In the data rows, 128 means zero.
Here are some points, one per row:
104 107 147 117 114 145  77 132 140 110  90 143 146 135 124 149 101 116 167 150 119 138 179 142 149 145 156 105 147 126  99 147 103 131  81 133 124 100 123 145 187 144 114 179 114
137 133 116  96 151 157  93 182 149  99 106 145 128 179 153 115 125 107 126 117 150 136 114  72 126 114 147  95 114 115 157 139 110 114 103 185 114 127  80 135 171 125 127 110 129
120 128  97 110 191  96 122 147 134 126 128 146  78 118 180 122  93 136 140 122 149 106 137 135 126 139 139  61 107 133 102 115 149 135 163 142 135  78 115 110 126 138 175 109 118
108 145 140 151 130 174 118 146  93 126 105 111 137 167 136 116 152 112 120 113 155 137  98 147  76 148 151 122 113 111 125 122 146 134 107 107 148 127 107 136  78  90 162 140 104
 94 114 126 135 126 146 102 117 150 126 115 130 127 154 161  97 124 103 150 125 136 168 152 101 123 107 133 101 101 102 163 156  84 110 104 176 173 117  96 123 128 148  86  99 123
116  87 115 108 172 133 118 105 157 117 117 108 144 138 171 133  79 129 147 140 170 172 145  88 126 152 152 135 137  99 118 141  66  84 109 119 103 146  98 113 124  92 127 138 148
135  72 103 148 169 103 132 136 167  98  83 147 109 101 129 111  93 131 134 153 106 138 126  87 132  96 135 125 177 110 159 140 165 130  94 128 124  94 126 177 105 113 118  93  90
 95  98  90 100 156 141  87 103 138 129 115  99 105 178 136 128 139 120 124 129 101 150 156 124 129  95 148 104 107 132 152 139  95 140 106 110 106 162 112 141 135 148 143 107 135
111 100 131 146 145 134  91 111 132 125  81  95 113 122 107  89 127 166 127 109 148 132 125 119 177 102 102 146 159 129 127 161 166  86  95 132 101  85 118 165 159  97 131 122 153
128 139 138 132 130 106 122 158 113 105 121 103 138 121 157 167 137 163 136 145 164 167 168 147 114 108 140 111 146 166 125 131 148  97 104 145 118 105 107 133 106 156 141  76 143
125  83 115 110  91 122 155 133 130 117  60 141 123 129 184 146 136 129 107 150  99 157 103 107 151 114 136 152 165 143 137 162 134 154 119 118  95 124 143 147 163 104 122 109 135
135 139 120 124 154 115 130 143  92 120 132  99 152  83 125 121  84 114  86 145 114  87 145 151 136 147 117 120 138 153  93 146 145 110 155 146 160 169  94 116 128 114  82 135 141
129 106 132 118 136 171 138 129 156  77 108 109 187  98 150 121 133 116 132  87  87 114 132 117 173 156 185 128 127 121 137 127  92 139 112 136 138  98 127 181 136 135 155  92 130
 96 115 116 140 170 139 140 190  77 136 124 125 105  81 150 139 113  77  86 129 113 108 131 126 149 156 137 167 139 153 121 147 100 106  97 131 142 116  73 128 111 142  83 120 152
107  86  85 141 136 127 115 116 148 113 107 127 118 129 138 146 158 172 139 157 126 116 152  97 120 119  76 140 143 120  86 156 134 127  91 129 150 106 156 168 158 112 124  95 110
154 154 103 141 133 142 142 137  90  99 102  95 118  99 133 150 110 111 142 108 121  63 130 110 119 137 121 145 134 166 105 126  99 128  86 159 151 162  90 130 102 186  93 176 176
 77 107 128 184 113 107 101 114 106 123 106 136 152 127 113  92 156 126 165 130 107 133  96  98 100  91 128 140 136 170 100 104 118  83 152 132 133 106 123 143 138 109 138 143 101
157 131  97 127 165 108 129 151 127 109 143 128 133 120 130 115  92 125 104  89 108  93 150 141 136 143  81 146 131 136 121 126 119  85 137 116 126 109  81 122 111 143  78  96 139
 99  99 165 124 115  97 116 138 162 141 107 145 160 161 111  99 142 176 154 143 113  88  78 104 110 134 158 130 115 116 109 132  99 110 131 134 107 120 133 123 111  86 136 111 142
 74 141 147 107 147 118 149 144 154 131 132  91 103 140 137  87  80 117 106  75 177 149 119 111 119  98 154  96 135 133 104 124 141 150 146 146 110 106 165 106 171 144 128  93 122
106  89 135 171 157  86 118 144 119  74  90 164 149 162 152 106 168 168 141  86 133 184 140  82 127 119 136 150 111 111 137 146 117 149 159 160  95 136 136 163 111  88 122 167 137
123 130 126 149 163 139 139 151 134  87 151 120  86 135 135 137 106 144 115 135  94  98 145 137  85 138 131 176 146 154 152 122 116 151 125 115 149 120  74  93 128 147  98 164 153
111 137  77 124 160 157  73 135 117 144  77 154 117 120 119 105  99 165 144 155 127 108 159  97 138  87 140 145 157 131 160 152 125 111 106 142 107 143 120 125 142 111 120 146  88
156 126 156 148 151  75  84 156 138 151 138 129 106 116 153 138 128 113 114  97 123 130 106 133 158 113 124 100 176 116 103 112 128 129 135 125 171 108 142 117 122 116 124 122 151
110 179 151 121 151 125 134 125 106 102 110 163 144  98 142 126 155 119 162 107 145 156 115 114  54 139 150 132  96 103 118  75 138 130  98  93 140 145 101 162 154 128 140  76 140
 87  97 115 133  95  77 119 133 121 143  91 145 128 145  98  87 172 132 150 154 122 120 124 140 135 142 148 164 120 133  81  87 133 106 135 201  98 118 115 112 115 113 161 102  98
108 111 106 152 119 123 124  98 147 160 121 127 100 116 139 151 130 153 133 130 121  95 135 112 125 127  99 130 125 102 133 182 143 104 118 153 117 107 120 159 151  91 119 149  94
 87 148 135 165 111  93 134 140 153 167 139 158 154 136 102  99 152 112  97 164 136 123 140  93 137  82 141 120 121 103  79 108 127  78 150 123 103 118  94 184  89 104 135 139 124
130 107 162 117 149 159 155 153 103 131 111 156 174 135 115 136 109 121 139 105 140 169 110 169  91 103 105 138  99 127  99 114 107 128 118 115 124 130  74 150 113 125 170 100 143
119 148 159 140 155 105 104 142 110 134 108 140 107 150 149 137  90 104 107 112  77 134 126  95 145 187  58 118 144 143 111 113 162 108 129 150 143 132 115 114  95 131 112 101 148
125 129 133  98 146 154 110 166 127 124 135 140 130 149 112 129 146 106 170 156 173 133 117 149 127 135  89 191 100 112  94 130 171 117 127 111 150 142 117 165 130 117 137 158  88
108 115 133 110 161 139  69 167 153 116 130 119 113 136 130 121 143 103 145 143 129 149 154 116 104 134 130 116 102 139 144 148 105 142 108 155  70 123  83 132 134  86 110  90 137
136  91 162 133 107 122 123 114 137 120 107 146 109 112 124  79 119 153 123 136 135 115 127  90 133 125 153 140 100 109 132 127 109 100 174 128 110 115 153 142  77 123 161 130  91
 98 121 154 135 142 127 156 137 127 113 148 102 138  89 150 119 141 126 146 134 124 147 158 157 135 139 108 133 145 125 193 106 123 107 109 125 112 143 125 114 116 158  89 111 152
 97 150 131 105 121 121 142 147 100 136 137 147 179 150 132 103 115 117 177 132 167 143 120 100 124 135 118 154 105 135 152 104 146 152  95 108 151 140  76 149  97 114 144 107 126
123 158 143 155 189 108 133 147 126 111 122 107 117 132 132 141 137 153 164 157 136 160 114 114 166 145 145 143 121 125 132 145  88 139 127 107 132 119  95 135 123 148 112  67 127
131 121 144  89 175 181 104 146 158 157  92 144 117 156 177 100 129 146 152 148 140 182 141 120 104 128 135  96 124 172 150 127  98 117 126 157 140 138  93 161 133 117 100 130 135
114 137 164 119 173 125 124 147 126  83 139 126 134 154 146 145 145 123 136 130 132 128 155 123 111 134 162 160 208 134 133 149 147 117 160 138 122 156 102 116 120 166 120  88 139
109 127 106 127  98 106 131 177 109  87 148 141 113 100 101 136 129 134 142 118 151 155 119 122 104 163 155 142 169 131 161 175 105 102 132 129 172 119 118 154 124 144 135 118 170
100  95 135 122 171 134  84 117 117 135 125 167 132 134 124 145 110 158 130 165 137 128 120 108 139 115 159 145 123 140 161 146  91 134  96 170 112 137 132 145 127 123  98 122 128
155 135 128 144 136 151 105 156 119 139 129 127 135 104 180  79 119 128 130 139 139 175 140 102 114 131 115  80 150 128 115 168 143 191 155 180  81 122 111 112 169 146 174 111 179
147  86  95 130 157 143 136  79 103 124 109 141 131 139 107 136 144 156 128 159 133 140 116  83 147 132 138 107 171 113 137 124 144 100 119 149 120  93 109 143 141 111  81 124 138
132 149 153 129 158 150 167 126  99  87 142 170 131 123 136  77 176 141 163  97 150 153 126 123 120 147 127 118 136 158 102  96  84 142  93  98 122 138  90 144 113  91 154  97 110
 95 109  92 185 127 115  87 120 138 173  90 172 156 146 108  91 177 108 139 142 168 119  92 130 142 160 128 138 127 120 112 143 126  98 156 103 110 126 117 112 108 129 129 119 113
143 154 124 151 177 113 165 134 127 107 157 117 108 147 111 115 129  94 126 133  99 157 141 151 116 167 145 134 129 179 160 158 153 100  89 144 138 152 127 117 139 153 148 149 150
 66 147  89 112 152 125  94 106 160 124  99 130 126 110 114 137 127 155 100 174  99 160 126  92 147 111  79 134 139 113 130 150 119  94 117 150 148  60 130 110 122 110 142 160 149
161 160 135 135 141 115 140 133 122 101 110 125 130 153 115 139 117  80 155 149 142 129 164 137 129 115 127 141 156 137 169 127 114 132 143 119 136 103 128 126 122 100 119 106 138
 74 155 115 203 128 174  92 141  91 105 133 169 140 178 140 110 104 146 151 178 161 107  99 155 130 109  82 136 128  95  85 121 133  95 116 130 125 155 137 151 105 115 139  91 139
Along one direction, these points spread out more than along any other. Take the direction at right angles to it along which they spread out most. Go by this last direction. Where along it does each point below lie, from 0 to 99? 50 is the average, and the first point above lies past it. One standard deviation of the points above along it is 16.
114 137 164 119 173 125 124 147 126  83 139 126 134 154 146 145 145 123 136 130 132 128 155 123 111 134 162 160 208 134 133 149 147 117 160 138 122 156 102 116 120 166 120  88 139 48
 95  98  90 100 156 141  87 103 138 129 115  99 105 178 136 128 139 120 124 129 101 150 156 124 129  95 148 104 107 132 152 139  95 140 106 110 106 162 112 141 135 148 143 107 135 63
108 145 140 151 130 174 118 146  93 126 105 111 137 167 136 116 152 112 120 113 155 137  98 147  76 148 151 122 113 111 125 122 146 134 107 107 148 127 107 136  78  90 162 140 104 19
125  83 115 110  91 122 155 133 130 117  60 141 123 129 184 146 136 129 107 150  99 157 103 107 151 114 136 152 165 143 137 162 134 154 119 118  95 124 143 147 163 104 122 109 135 70
 98 121 154 135 142 127 156 137 127 113 148 102 138  89 150 119 141 126 146 134 124 147 158 157 135 139 108 133 145 125 193 106 123 107 109 125 112 143 125 114 116 158  89 111 152 50
 94 114 126 135 126 146 102 117 150 126 115 130 127 154 161  97 124 103 150 125 136 168 152 101 123 107 133 101 101 102 163 156  84 110 104 176 173 117  96 123 128 148  86  99 123 61
125 129 133  98 146 154 110 166 127 124 135 140 130 149 112 129 146 106 170 156 173 133 117 149 127 135  89 191 100 112  94 130 171 117 127 111 150 142 117 165 130 117 137 158  88 28
 74 141 147 107 147 118 149 144 154 131 132  91 103 140 137  87  80 117 106  75 177 149 119 111 119  98 154  96 135 133 104 124 141 150 146 146 110 106 165 106 171 144 128  93 122 53
154 154 103 141 133 142 142 137  90  99 102  95 118  99 133 150 110 111 142 108 121  63 130 110 119 137 121 145 134 166 105 126  99 128  86 159 151 162  90 130 102 186  93 176 176 53
157 131  97 127 165 108 129 151 127 109 143 128 133 120 130 115  92 125 104  89 108  93 150 141 136 143  81 146 131 136 121 126 119  85 137 116 126 109  81 122 111 143  78  96 139 54
 87 148 135 165 111  93 134 140 153 167 139 158 154 136 102  99 152 112  97 164 136 123 140  93 137  82 141 120 121 103  79 108 127  78 150 123 103 118  94 184  89 104 135 139 124 32
